One vector is turned by the same rotation once a step. Each row is the vector after some number of steps, and that number follows the row.
The counts run from 0 to 762.
[-34  14 -16  34  52 -10  -8  -2  10  -6 -13 -16   9 -12   7  26   3  23
  50  -3 -19  38 -25  35   5   5   8  19   8   9 -34  28 -20   8   2  -8
  29  40  16  -6 -29 -25  19 -11  -5 -11 -26   8  -9 -16  16   4  -8  -2
 -24   4 -36  45  -1 -28 -36  12   8 -13 -36  25  -6  -1  16  30   5   4
   7 -38  32   4] => 654
[-37 -22 -31  26  21  -2 -20 -10  32   6  -7  21  28  -1   2 -11  10   0
  29 -19  -2  29 -13  32  -2   6  11   7  28   4 -14  43 -26  21   9  -4
  15  23   6   8 -26  -7  22 -27 -13  -6  14  10  25  -7  10  14 -10  -3
 -11 -24 -21  38  10 -36 -46  17 -22 -30 -22  23 -24   0   7  20  19  21
  58 -33  41  -6] => 361
[-44 -22  -9  35  11  -1 -29 -20  22   4   1  -1 -10   5   7  -5   9  -8
  34 -27   7  28 -10  19  20  15 -17 -18  43   4 -24  28 -20   9   6   3
  13  17  13  14 -10 -14   6 -26  -5 -37   5   5  10 -30  14  32 -10  -9
   6 -21 -35   0  11 -38 -35  21  -6 -18 -23  42  -9  13  21  19 -25  23
  48 -38  38 -15] => 675
[ -8 -26  -7  55  25  12  -6 -35  24  -3 -32   4  34  -7 -23  12   0   8
  36 -23 -18  33  -7  37 -20 -17  -7 -13  40   1  20  17  32  19   9 -14
  22  19  14   4   2  -4  16 -40 -27   9   7   6   3 -13   5  35 -18  11
 -16 -13   8  14  25 -16 -29   9 -13 -25 -42  29 -22   3   7   5  21   5
  44 -44  17 -11] => 174
[-18  15 -20  27  35 -15   2 -12   9  -7 -24   7   9   5 -12  12 -20  26
  33 -25   8  43 -28  53 -13  12  25  13  35  -8 -11  11  31  -6  16   1
  21  44  24 -11  18 -21  -6 -53  -7  -5 -15  16  -8  -2  12  17 -20   7
 -13  14  -2  33   7  -7  -6  16 -26  15 -47  43 -17  -7   5  15  25  13
  25 -21  36  -3] => 260
[  8 -33 -18  53  28  -1  -4 -42   8  14   0  -8  13 -25 -11  38  12  17
  56  -5 -15  18  -7  16  -7  -7 -22  14  38 -12  -1   7  12   6  16   8
   7  29  11 -27   5  15 -21 -23 -26  -2  16   2  12 -17   6  23  -7   8
   8  -9 -27  -9  42   8 -11  12 -12 -28 -45  61 -38  -5  17   9 -11  29
   4 -31  28  -2] => 10
[  0 -10  -1  51  14  -4 -43 -23  21  -5   0 -19  24 -13 -11   0  -3  -6
  69 -22 -13  26  -6   3 -14 -16 -16  -9  16   3  17  21 -20  12  -3 -10
   2  32   6   1  -9  -8  15 -26  -4  -6   0   3  -5 -13  20  22  -1  -7
  15 -22 -42  13   8  -8 -32  11   4 -32 -18  22 -24  -3  26  28  -9  31
  35 -59  10   0] => 702
[-19  -2 -26  20  16  -7 -24  -6  30  10 -10   4   8 -16   8   5  17  19
  36   4 -15  32  -5  17  10 -12 -16  -5  40  11 -43  44 -17  21   8 -10
  12  33   7  -6 -20 -29   2 -25   4 -23   4   2  -1 -31  10  13  -2  14
  10   8 -32  32 -17 -27 -52  25 -14 -17 -13  22 -18 -15  29  24 -29   5
  37 -44  16   0] => 157
[-34  12 -23  43  27   3 -27 -30  13 -10  18  16  -5   4  28   9  11   5
  40   1   4  18 -17  44  30   4  11  -5  17   6  -5  17  -1  14 -17  17
  15  39  46 -16   4   5 -17 -29  -6  -6 -12  22  11 -23  20  11  13  12
 -10  -8 -12   1   1 -11  -9   9  -3  -3 -56  46 -27   1  21  22   8  18
  20 -41  33  -4] => 131
[-21  10 -24  35  42  -2 -15 -13  21  -4   7  12 -15  20  30 -18  15  12
  48 -15 -10  25  -2  45  15  27 -12  15  22  11  -5  17 -26  17  -7 -14
  12  30   6 -19 -17  19  11 -17 -18  -6  -4  21   4 -18  38  17  13  10
 -28  -9 -28  25   4 -25 -23  20  -5 -18 -43  46 -24   2   2  14   1  10
  34 -26  28  15] => 450
[-17  -9 -19  35  25 -15 -21 -10   7 -28  23 -23  17  -1 -10   8 -11   7
  47 -20 -18  45 -16  25  10  -1   0   9  14   9 -18  -5  -9  15   9  23
  17  13  12 -19  26   3 -15  -3 -15 -33 -35  14 -10   9   5  37 -17  26
   5  -6 -24  -5  33  20 -26  25 -15  -5 -37  35 -12  -2  10  37 -29  24
  42 -37   0   0] => 523
[-20 -32  -1  51   5  16  -6 -49  17  -1   2  24  23  -7   3  16  16  16
  30 -13 -12  17 -16  43  13 -12   1  13  32  20 -26  43  10   9 -12  10
  38   1  19 -10   2   8 -13 -52  -9  18   1   5 -19 -15  20  11 -12  20
  -9  11 -15   1  35  -1  -5   7  -9  -9 -51  43 -32   3  23   0  -2  25
  31 -38   8  -7] => 746
[ 13 -21 -10  21  11 -21  -9 -22  28   2   6  -8  22  -6 -23  -8   9  12
  62 -23 -12  23  -9   3 -57 -14  -8  -7  42  -8  -1   4 -11 -12   0   3
  16  17 -14 -13   1  11  14 -30   0   2   2   1  11  11  27  31 -19  -2
  25  -1 -48   3  43  20 -23  19 -25 -22 -18  26 -27   2  24  20 -21  37
  45 -30  33  -5] => 301
[-49 -22 -13  42  32   2   9 -15  -1  -5 -12  -2  27 -27   3  30   1  23
  27  -5  -5  37 -25  49  28 -14   9  16  17  18 -33  31  15  25   7  22
  37  22  28  -3   3 -21   2 -27 -17 -22 -16   7  -6   4  -3  21 -15  21
 -16  10  -6  22  31  -7 -22   8 -14 -14 -49  31 -20  -4  -2  21  16  18
  19 -34  14  -2] => 338
[-32 -19 -30  15  30  -3   7   6  28  11 -24  10   7 -12  -4  11   2  21
  14 -14 -13  40 -19  43   2  -7  16  12  28  -1 -29  35  28  23  12  -6
  32   7  15 -13  -9 -11  18 -19 -22  -8  -9   3   8  -9  -9   7  -7  13
 -22  16 -22  31  28 -28 -48  19 -23  -6 -31  36 -10 -15   8  12  23   5
  38 -31  28 -15] => 155
[ -7   3  10  56  30   6  -6 -23  22  -6 -15  35   5  -6  17  -4   9 -16
  47  -7  -2  40  -8  41   4   3   5  20  13   5  -6  14  -7  -4 -37   3
  26  31  20  -5   4 -13  10 -50 -16  22 -21  25 -15 -18  13   9  -8   0
 -19   0 -25  11  37 -19 -28  -5   4  12 -42  39 -21  18  22   0   5  37
  25 -31  14  -2] => 248
[-15 -16   6  26   6 -23  28  -7  27   8  -1   0   2  -7 -19   1  16  22
  33 -33  -6  30 -20  30 -31  -6   3   8  52 -16 -45   0  13 -32  -9   2
  23  -2  -1   4  -1 -10  10 -36   0 -20   3  -8 -16  13   8  41 -20   8
  21  24 -44  -9  23 -24 -12   5 -33  -7 -18  35 -19  14   4  23 -17  30
  39 -11  31 -22] => 483
[ -5 -26  -2  19  10  -6   7 -31  25  -5  -1   7  21  -1 -22  20   9   9
  20   6 -16  43 -20  18 -24  -7 -27   0  47   2 -13  -2  17  10  27  17
  13  12  -5   9  11   4  10 -37 -25 -15  21  10  12   9   0  35 -39  11
  -1  -8 -23   9  51  12 -33  24 -19 -16 -42  22 -34   1  16   6  -3  22
  38 -36  36  -3] => 621
[ -7 -16  -1  59  20  -7 -24 -17  21   8 -19 -31  38 -22 -10   9  -4  14
  79 -17 -26  27  -8  11 -30 -25 -10 -10  15  -1  -3  19 -17  -5 -11 -21
  28  26  12  -3 -15  -9  27 -16  -7  -7  -7  -1 -14  -5  -1  27 -12   2
   3  -2 -37  23  25 -17 -37   8   4 -19  -5   7 -18  -6  18  31  -7  21
  26 -45   4  -8] => 701
[-30   7 -19  46  30   8 -13 -16  20  -5   8   1   5   4  -2  -5  10   6
  37 -28  -4  18 -27  47 -19  11  18  -8  23  -1 -11  18 -24   2 -23  -6
  38  15   8  23 -25 -10  39 -29  12  -8 -28  -9 -22   7  32   7 -12 -12
  -6   4 -23  15  22 -33  -4   4  16  -2 -36  27  -9  20  12  28   0  35
  34 -43  41 -20] => 43
[  1   3  14  25   6 -16  -4 -11   4  -4  22  -8 -11  -9   9   7  14  17
  45   6 -21  52 -22  21  13 -15  -6  18  28  -2 -47  -7   8 -22 -15  22
  26  35  18  -4  17  -5 -19 -18  -3 -44 -13  24 -12  -4  15  35 -18  26
   2  20 -44  -5  22   4 -29   7 -13  -8 -30  30 -30   4  17  26 -31  36
  10 -24  11   4] => 5
[-18  -9   4  40  17   3  15 -31   5  10   8  -2  -1 -37   9  32  37  16
  27  22 -19  13 -20  32   0 -29  -1   6  39 -11 -29   9  18  -7 -33  26
  33  21  36  13 -14  -8   7 -31   2 -24   6  -8   4 -12  12  16   6  12
  18  27 -20 -14  25 -30 -16 -15   3 -24 -33  23 -32   2  18  20   2  16
  10 -40  46  -7] => 218
[-16   0 -16  12  14 -11 -32   2  24  12 -13   1  28 -17  10 -12  14  14
  57 -17  -6  10 -19  32 -14 -22  23  -5  30  -4   2  22 -10   1 -13 -19
  25  23  15  16 -17  -1  38 -28 -11 -22  15   7  -3  14  11   4   2   1
  -1   6 -38  32   3 -18 -17   8 -21 -28 -26  11 -34 -22   2  33  30  25
  35 -47  37  11] => 498
[-13 -22  -2  52  29  -3 -11 -23  10  15 -11  -2   5 -30   8  31  27  13
  65  -4  -8  17  -1  21   2 -23  -2  -3  22 -10   7  16  23   1   5  -1
   7  36  50 -25  -4   4  -4 -25 -16  -1  15  13  12 -32  -2  24  19   9
  -2  -2 -23  -7  10 -12 -33   2 -14 -19 -24  48 -37 -22  25  24  20  -6
  -8 -47  40   1] => 400
[-13   8 -10  42  38 -21   1 -23   1  -2   5   6  19 -14   2   3  14  -8
  52  -1  -6  22 -17  48 -11   4  11  28  24 -14  19 -24 -19   6 -18  23
  13  27   6   0 -13 -11  17 -26 -29 -13   5  14  14  25  19  19  -3 -12
  -8 -24 -23  11  44 -22  -6 -11  -3 -21 -45  35 -31  21 -14  20  19  42
  24 -16  49  15] => 120
[ -1   1 -28  22  33 -21  -3   0  24  17  -3  18   3 -15  10   9  30  20
  41   7  -2  18 -13  35 -40  -9  22  24  43 -16 -43   1 -12  -6 -27  -4
  31  14  -2 -16 -30   4  13 -24 -19  -5  22  -5   3  12  18   2  -3   4
  21  27 -48  12  35 -29  -8  16 -28  -9 -27  41 -25 -10   6  11  -4  37
  27 -21  51   1] => 31
[ 12 -10 -15  28  33  -4 -13  -2  26  12   9 -22   0 -19  10 -17   2  10
  71 -31 -20  22  15  13  -5  -9   7  -7  33 -22  16   5   0  -7 -11 -13
  13  33  24 -24  -4  -2  12  -9 -17 -14 -23   9   9 -32  31  39  15   5
  10  -2 -22  -3   3 -18 -46   0 -11 -33 -11  37 -18   4   9  33 -21  21
  37 -38  28 -12] => 585
[-25   3 -30  38  31 -27 -12 -19   5  11   9 -15   4 -22  10  10  25  31
  47 -11   0   6   0  41  13   2   9  20  37   9 -43  18 -39  10 -11   5
  13  26  -2 -17 -23 -17  -7 -11   8 -31   0 -14  -8   1  27  16  24  -1
  26   9 -37  10  -5 -21 -12  17 -11 -32 -17  42 -22  -2   5  36 -20  19
  15 -27  18  -2] => 343
[-13 -14 -15  36  18   0 -13 -19  13  -7  23 -26 -23 -36   9  12  20   9
  50 -10 -25  26 -21  17  10  -6  -7  -5  30 -17   3  15   1 -12 -21  11
   2  18  30  -4  -8   2  -1  -9   6 -13 -12   0   3 -36  30  20  24   7
   7   6 -38 -28  -6 -12 -24 -13   7 -32 -26  36 -22  11  29  39 -13  19
  16 -51  50 -15] => 402
[-17  -4  -5  28  14  -6  -3   5  16  -6 -17  15  10   5   4 -25   0  11
  49 -40   2  35 -14  47 -12 -11  18  13  20   7   7   0  12   4  -7  -8
  29  12  19  -8  28   7  13 -36  -5 -14 -14  27 -13  24   0  39   3   6
 -14   8 -35  24  22  -6 -27   8 -42   5 -34  37 -33 -12  -2  20  26  22
  53 -38   8  -6] => 182
[-36 -13 -21  47  32  -6  -4 -24   5   2   3 -18   1  -1 -18  13 -16  28
  43 -30  10  28 -20  27 -25  26  12  -8  37  -7 -21   8   5 -13  12  16
   8  27  11 -14   8 -16  -6 -27  19 -14 -31  -1   0  -2  18  33 -20 -10
  21   4 -22  -4  13 -11   3  17  -2  14 -27  41  -6  17  19  31 -27  34
  26 -17  45 -35] => 464
[ -7   9 -21  24  33 -11 -10 -24  21 -25   3  -8   9  11 -10  14  -9  18
  52 -22  -9  27   3  33 -13  10   1   4  49 -12 -10  20  17   3  11  -8
  18  37  19 -15  11  -3 -16 -25  -7   9 -32   2 -10 -18  49  44  -3  27
   5  -9   7   2  -1  10 -11  11 -11  -4 -43  39  -8  23  11  24 -21  12
  39 -27  26 -18] => 56
[-11 -22 -23  17   1   1   1 -15  28   8 -23  14  11 -18  -8   1  10  19
  33 -24 -30  32 -24  43 -21 -16   6   1  35   4  -5  37  34   9  -2  -2
  12  14  13 -14   7   9  17 -42  -2  11  13   0   0  -2   6  12  10   6
 -18  24 -26   6   8   1 -35   4 -37 -23 -41  28 -33 -16  17  21  26  -2
  30 -51  21 -10] => 291
[-25  -8 -11  12   0   2 -35 -28  22   7  13  19  11   6  13  -6   8   1
  34 -10  -9  36 -32  33  15   1  -3   1  39  13 -11  15 -20  12 -12  11
  19  14   2  27  -4  -7  14 -47 -17 -21  14  20 -10  -3  14  -4 -19   2
  -7 -10 -22  16  34  -9  -6  19  -7 -25 -52  33 -21  -2  18   4   2  55
  46 -41  41   8] => 228
[ 19  10   3  10  15   1  -8 -22  18 -17   2 -14 -10  -1   1   9  -2  -2
  39  -1 -26  50 -38  14 -28  -3 -24  -3  50 -23  -1 -21   3  -5  -7  11
  11  30  -1  25  -6  -9  24 -30  -8 -23   9  13  -4   3  25  19 -21  -6
   4 -10 -27 -10  20  -2 -17   1   6 -21 -40  21 -11  24  29  21 -17  39
  26 -47  54   1] => 305
[-16  -2 -38  32  40   0 -25 -23  23 -19   5  11  17  13  -5  18  -9  17
  35  -8 -10  37  -9  35   0   9   7  -2  23   4   8  27  16  26  10   1
  19  45  30 -22   9   7  -4 -24 -13  23 -27  25  16 -23  22  24  -7  15
 -17 -11   6  26  14  12 -39  23 -11  10 -46  20 -15  15  28  18   2   0
  35 -43  30 -16] => 446
[-27 -27 -10  41  20 -12 -21 -20  15   7 -13 -25  26 -25 -31  22 -10  20
  47 -28   5  18 -20   6 -28 -17  12 -11  46  -5 -25  21  16  -2  20  -2
  14  30  18   0   2 -23  -3 -25   9 -15   1 -12  -2 -11  -2  32 -22   2
  38   1 -18   2  14 -13 -10  26 -21 -18 -19  25 -19 -11  21  21 -18  18
  30 -40  25 -25] => 281
[-18  -4 -23  11   6  -8  -6 -14  10  13  -9   6 -24 -23  16   2  14   5
  30 -12 -21  44 -30  44  10 -13  11  12  29 -10   2  12  28   5   0  14
   5  19  25   0  -1   2  16 -26  -8 -17  16  11   9  -9   2   4  16  -7
 -14  25 -24 -10   9 -12 -30  -7 -18 -29 -49  53 -28 -20  21  24  37   7
  14 -55  46   3] => 606
[-21 -45 -22  22  20   2   5 -28  19  18  -4   8   0 -11   1   9   9  26
  30 -10  -6  44 -30  23   5   7 -16  -7  18  19 -13   3  17  19  25  23
   7  16   5 -24  23   8   4 -29  -5 -25   5  12  21   4  -9  10 -18 -12
 -17  19 -38  17  55   3 -35  45 -23  -4 -46  29 -20 -23  20   4   2  21
  28 -33  36  -7] => 18
[  8   8 -37  31  43 -18 -37 -27  21  -1  -5   5   8   0   2  33  16   9
  43   2  -9  32  -5  24 -24  -8 -23   6  44  -7 -27  -4 -35  36  -5  -6
  17  25 -12 -13  -9 -12  -1  -8  -2  -4   4   2   2  -1  16  14   2   4
  36  -4 -31   5  24  -2 -31  34  -9   5 -26  34 -16   2  33   0 -28  25
  38 -53  20   0] => 235
[-24  -6   3  33   5 -16 -19 -17   4  -1   4 -11  14 -34  -8  38  14  -2
  39  13  -9  26 -36  14  -3 -28   4   8  31  -7 -41   1  -3 -11 -16  26
  26  23  31  23   1 -35   2 -26  -4 -36   4   0 -21  13 -14  15 -19   5
  32   5 -37  -1  25 -15 -11  -2 -11 -19 -27  17 -24  -2  26  29   0  42
  17 -43  26   4] => 413
